Each row has a name. After each piece below comes the name of the row it's from, unless a question asks for something else. Each question is about the rows just above it.

[139  97 163 135 153 119  77] = bilo
[148  82 151 138  69 135 117] = kemez
[ 82 148 117 137 135  69 151] = keti
[105 160 132 163 121  85 142] = rufe
[151  81  69 148 135 137 117] = ruzum
[ 72 148 110 145 172 117 156] = foz
[138 150  82  69 135 148 117] = Kam
Which row holds these entries in another order? [ 69  82 117 135 137 148 151]
keti
[117 148 135  69  82 150 138] is which row reordered?
Kam
Which row holds these entries in another order? [138  82 135 151 148 117  69]
kemez
[117 135  69 138 151  82 148] is which row reordered?
kemez

[135 134 134 161 134] = patis
[144 162 108 129 128] = Naf
[108 128 162 130 144] = nen
nen without one entry, shuffled: [128 144 162 108]. Gone:
[130]
Which row holds these entries in another order? [162 108 128 129 144]
Naf
nen without one entry, shuffled: [128 130 162 108]. Gone:
[144]

[131 116 142 146 117 143 128 116 152 136 130 143 146 122 140 138 148 147
 120 120 127 134 142 151 132 143 115 150 138 142 156 124 119 121 152 116
 135 145 127 113 133 106 138 151 103 122 106 125 135 116 132 126 133 107
 140 140 115 109] : gek
[115 151 143 119 103 131 152 130 133 117 143 137 122 120 124 109 120 143
 135 138 150 148 147 126 140 145 116 127 142 132 156 125 122 132 115 127
 116 133 146 113 136 135 134 152 106 116 142 142 138 140 107 116 146 140
 121 106 151 128] : kezu
[151 142 143 150 116 117 138 140 121 140 107 107 116 115 143 120 142 130
 126 137 146 138 156 132 133 140 135 151 103 148 122 142 116 136 152 119
 122 109 124 134 133 131 135 143 132 115 145 113 152 127 116 125 146 127
 128 120 106 147] : pim
gek without one entry, shuffled: [131 130 146 116 115 126 136 103 143 107 140 120 138 151 132 134 128 138
 146 127 122 140 143 116 122 125 135 117 142 120 135 142 106 116 145 115
 116 151 109 140 152 121 143 156 124 119 133 142 150 113 138 127 148 106
 152 132 133]. Gone:
[147]
[128 151 106 121 140 146 116 107 140 138 142 142 116 106 152 134 135 136
 113 146 133 116 127 115 132 122 125 156 132 142 127 116 145 140 126 147
 148 150 138 135 143 120 109 124 120 122 137 143 117 133 130 152 131 103
 119 143 151 115] is which row reordered?
kezu
[140 107 116 146 140 121 106 151 128 115 151 143 119 103 131 152 130 133
 117 143 137 122 120 124 109 120 143 135 138 150 148 147 126 140 145 116
 127 142 132 156 125 122 132 115 127 116 133 146 113 136 135 134 152 106
 116 142 142 138] is which row reordered?
kezu
[131 120 125 135 146 143 152 147 143 122 116 156 127 117 132 130 145 133
 116 116 113 134 142 152 148 143 140 146 115 107 127 116 140 138 109 103
 142 126 119 151 124 150 115 121 138 133 142 106 122 140 132 136 151 106
 120 135 138 128] is which row reordered?
gek
[151 128 115 151 143 119 103 131 152 130 133 117 143 137 122 120 124 109
 120 143 135 138 150 148 147 126 140 145 116 127 142 132 156 125 122 132
 115 127 116 133 146 113 136 135 134 152 106 116 142 142 138 140 107 116
 146 140 121 106] is which row reordered?
kezu

[ 96 127  76 162 163 171  96 170 143 142 140 171 170  87 138 137 126 103
 125 175  91 163 138 148 109 114  78 119 107] -> Seto
[ 97 106 158 137 105 171 156 179  93 141 105  85 178 177 111 173 158 147
 156 122 112 101 131 117 151  98 102 174  79] -> bepog
[ 86 101  90 111  75 110 135 105  93 159 176 110 156 144 105 137  98 167
  87 126 102 150  94  83  91  83 107 154 101] -> dudet
[127  87 154 135 167 149 177  85 102  83 163 163 141 147 120 129 160 145
  81 120 102 143  77 149  96 130 152 161 126] -> Vig
[124 141 163 157  99 156  77 169 114 131 178 171 136 111  90 110 165 155
  95 116  96 101 129  77 156 181 156 119 126] -> feses
[ 82 124 178 138  93 163  95 154  76 150 177 114  80 119 182 140 101 165
  92 170  82  87 172 110 174 109  80 137 138] -> bip
[123 174 160  77 109 150 141  92 153 133 144 132 131 149 121 129  87  75
 172 141 138  94 144 112 154 131 136 157 139] -> Pegot
[ 81 132 173  91  78 131 176  91 102 101  81 123 100  99  95 158 165 114
 164 181  81 117  92 123 132 162 156 143  86] -> digi
[127  87 154 135 167 149 177  85 102  83 163 163 141 147 120 129 160 145
 131 120 102 143  77 149  96 130 152 161 126] -> kivid
[153  94 132 144 121 131 136 133 129 149 141 174  87 144 141 139 172  77
 160 131 157 154  92 138 167  75 109 123 111] -> nedu
[ 84 130  86 129 132 107  97 147 156 163 128 154  77 171 177 100  89 137
 156 107 149 170 110  92 132 172 132  89 150] -> Tosok
[111 123 109  75 167 138  92 154 157 131 160  77 172 139 141 144  87 174
 141 149 129 133 136 131 121 144 132  94 153] is which row reordered?
nedu
Shuffled Pegot with one entry gone: [131 144  92 153 141  94 129 132 160 174 109 123 150  77 144 136 139  75
 141 112 121 138 154 172 133 157 131  87], missing
[149]

[165 124 152 157 130 127 128 152 129 123 163 151]  Fugu
[128 151 152 157 130 165 152 130 127 124 163 123]  Fugef
[128 151 152 157 130 153 140 186 161 187 155 158]  Lapil
Which entry of Lapil is missing from [130 152 140 161 157 186 155 153 151 128 158]?
[187]
Which entry of Fugu is missing from [129 124 163 127 151 152 165 128 123 152 157]?
[130]
[123 127 130 152 152 128 157 151 130 124 165 163] is which row reordered?
Fugef
Shuffled Lapil with one entry gone: [187 161 158 186 157 151 153 130 128 155 140], missing
[152]
Lapil without one entry, shuffled: [161 152 157 151 153 130 140 158 186 187 155]. Gone:
[128]

[128 151 122 108 154 109 132 115 122 101 134 138 115 116 103 156 138 146
 115 152 169 158 130 129 114 110] = zule
[137 129 149 127 102 110 156 115 119 103 155 117 131  92 161 136 116 130
 134 128 139 112 105 149 112 108] = Rul
[ 99 124 130 107 139 106 146 122 107 154 143 140 144  97 133  82 156 134
 136 123 121 126 152  98 148 150] = tul
[126 124 131 103 128 136 150 140 109 150 135 162 143 133 123 123 135 119
 140 120 101 125 124 101 130  85] = kefe
[116 115 103 112 134 119 161 155 156 105 137 117 108  92 130 131 127 112
 138 136 149 149 102 128 129 110] = sule
[107 155 149 119 143 132 106 164 141 134 110 132 143 135 115 135  92 115
 169 138 114 136 111 123 104 113] = bib
[140 128 149 128 100 124 156 135 127 157 110 126 129 134 123  97 132 144
 128 140 149  93 151 129 118 130] = sika
[117 144  95 134 136 131 107 138 143 115 105 140 138 113  98  99 113 146
 139 121 114 132 110 132 130 146] = dosi
[152 108 132 154 156 138 110 116 122 101 129 115 134 169 130 146 108 114
 115 128 122 138 115 158 103 151] = Fup
Shuffled zule with one entry gone: [108 129 115 156 110 128 134 138 151 132 154 122 114 115 116 109 146 115
 169 122 158 101 103 130 138], missing
[152]
Which row holds these entries in another order? [ 92 102 103 105 108 110 112 112 115 116 117 119 127 128 129 130 131 134
 136 137 138 149 149 155 156 161]
sule
Shuffled Fup with one entry gone: [134 156 116 103 129 115 108 138 152 169 108 110 154 151 146 115 158 138
 128 122 115 130 122 132 101], missing
[114]
Which entry of tul is missing from [106 139 144 134 130 126 107 124 146 148 143 133 122 107  97 150  82 121
 136  99 156 140 123 152 154]?
[98]
[151 103 158 115 138 122 128 115 114 108 146 130 169 134 115 129 101 122
 116 110 138 156 154 132 108 152] is which row reordered?
Fup

[187 129 178 103 173] = zapo
[133 116 104 181  91] = revir
[133  91 181 103 116] = Fibe
Put [104 181  91 133 116] back in order: which row is it?
revir
[129 178 103 187 173] is which row reordered?
zapo

[126 107 122 149 147 133 136 115 101 117 151 131 109 118 125 128 127 155
 126 156 112 127 155 157 125 122 112 100 100  95 124 147 118] = varu
[129 117 110 144 124 115 129 134 137 164 135 118 123 113 149 137 103 130
 140 134 128 120 121 149 145 128 154 122 149 149 149 142 111] = binor
[112 137 133 131 121 121 133 118 134 118 119 125 108 138 121 126 127 134
 150 151 139 143 150 134 109 108 118 130 120 116 149 150 158] = vid
[123 146 120 111 112 118 118 130 113 135 119 110 134  84  93 164 114 128
 158 138 104 131 130 114 108 134 111 121 128 113 111 104 148] = Boze
[ 91 137 120 130 146 118 131 136 128  94 128 105 123 138 104 135 152 114
 113  84 132 112 110 128 120 129 105 110 110 134 151 112 127] = Biked
[113 132 110 112 120 128 146 137 104 128 127 110 134  84  94 151 120 128
 152 130 105 131 118  91 110 129 136 114 138 123 112 105 136] = fuz
[135 103 145 157 151 143 128 111 105 113 144 125 115 106 129 158 119 132
 127 128 126 103 153 113 130 107 156 101 102 132 127 124 137] = lela
[128 116 143 142 140 110 117 132 124 135 126 118 123 104 163 142 111 122
 139 150 116 136 128  89 149 112 115 101 142  94 150 105 116] = dus
Which entry of vid is missing from [118 118 120 109 131 121 133 149 108 143 126 150 121 138 134 133 125 118
 158 119 121 139 134 150 108 134 137 150 116 112 130 127]?
[151]
lela without one entry, shuffled: [111 128 113 145 113 153 103 125 129 128 143 132 137 105 127 127 119 157
 115 101 144 103 106 158 124 156 102 132 130 107 151 126]. Gone:
[135]
Which row holds these entries in another order? [ 84  91  94 104 105 105 110 110 110 112 112 113 114 118 120 120 123 127
 128 128 128 129 130 131 132 134 136 136 137 138 146 151 152]
fuz
Shuffled fuz with one entry gone: [128 131 128 112 105 128 132 110 137 134 114 104 146 113 118 136 152 151
 110 105  91 129 120 136 112  94 120 130 127  84 110 138], missing
[123]

[132 131 129 118 129 126] : meman
[129 133 181  98 140 135] : zome
[153 129  96 145 118 127] : Kade
[139 129  97 127 133 128] : nevaf
[131 128 129 171 126 118] : givoz
[129 133 183 102 141 137] : rere
[129 133 181  98 140 119] : mifa
Which row holds these entries in another order? [131 118 129 126 129 132]
meman
Shuffled meman with one entry gone: [129 118 126 132 129], missing
[131]

[119 130 152 119  96 125 161 128 139 128 138  95]  Nof
[ 93 175 144 150 146 126 161 135 159 140 119 155]  Sunap
[138 127 130  75 135 129 126 149 122 111 114 128]  Nelo
Put [ 75 111 114 122 126 127 128 129 130 135 138 149] back in order: which row is it?
Nelo
Shuffled Nof with one entry gone: [ 96 138 152 119 125 139 128 130 128 161 119], missing
[95]

